Each path is a new rotation, seen through one point. The rows after it are directions, each followed by how far the rotation turns it, in degrees per step (0 if it stays put).
Each turn is a multiple of 5 degrees from 10 to 175, or 0.
Each row of a path follows its step; steps can be skipped.
Rotation 1:
step 0: [ 10  -1 -16  -4   5  15   9  -3  12  -9   5  -2 -15   3 -19 -10   6   7
   2  18   7   8 -13  -1 -14   8  -5]
step 1: [ -2  -9  -2  11  15   4   4   1  12 -17  20  -3  -2   3  12   6 -15   1
  -7  12   8  -2 -17 -12  14  -2  -7]
step 2: [-11  12  -5  16  -6  -2  19  -8   7  -7   4   7  -2 -18   1  15  -8   2
  -7   0  -6  -8 -12  19  -8   2 -14]
step 3: [  5  10 -15 -12   2   9 -13  -9  16   5   6   6  -3   7  -3 -10 -14  -3
 -11   7 -23 -12  -8   5 -10   7  -8]
step 4: [  2  -8   6   4  12  -1   7 -17   1  -3  15  13   4   4 -13   6  -6   8
  -8  17 -12  10  -2 -21 -14  -9  -1]
step 5: [  6   3   4 -15 -13   5  19   5  -4 -15  13  -5  -8  -6   3  17 -10   0
   6   8  -4   5 -16  -9 -10  15  -8]
step 6: [ -9   4 -15   1  -3   7   1   0  15 -14  15   3  -8   9 -17  -4  11  14
   2   8   3  -7 -18   8   8   6 -16]
step 7: [  4  -7  -6  12  18   7   4 -16  -1  -9   7  -7  14   2  14   6  -6   8
 -19  10  -9 -15 -15   1   4   1  -8]
step 8: [  4  15   3   9   4   1   8 -12  13   5   7   2  -2 -12   8   8  -2  -6
   7   8 -12   5  -7   8 -28  -3 -19]
step 9: [  2  -2  -2 -14   5  17  -3  -1  17   0   5   9 -18  10 -17   9 -11 -16
  -6  18 -10  -7  -8  -3  -3   4  -2]
step 10: [  8   3  14   5  11  -4   7  -7  -1 -13  22  17   0  -6 -14   5  -7  13
 -13   1   2   0 -17 -15   4   6  -1]
[-6  2  2  6  5  3 -2 -1  0  9  2  2 -1 -1  0  0 -6 -9 -1 -4 -5 -7  3  3
 -5 -2 -2]
65
[-8  3  2 -1  2 -2 -4 -4  2  5 -7 -8  0 -3  0  1  2  2  5 -4  3  0  4 -5
  3  5  8]
0
[ 6  1  2 -6 -1  1 -7  4  1 -1  3 -3  2  3 12 -1 -7 -3  0 -2 -2 -3 -3 -4
  4  6 -1]
170
[  0   3 -11  -1   1   1  -2   3   4   5  -1   4  -3   6  -3  -4   3  -4
   7   4  -2  -2  -5  -3   5  -3   3]
125
[ 3 -2 -2  0  2 -4  3 -7  1  5 -5  3  7  4  5 -8  2  3  0  4 -6  1  4  3
 -4  7 -2]
85
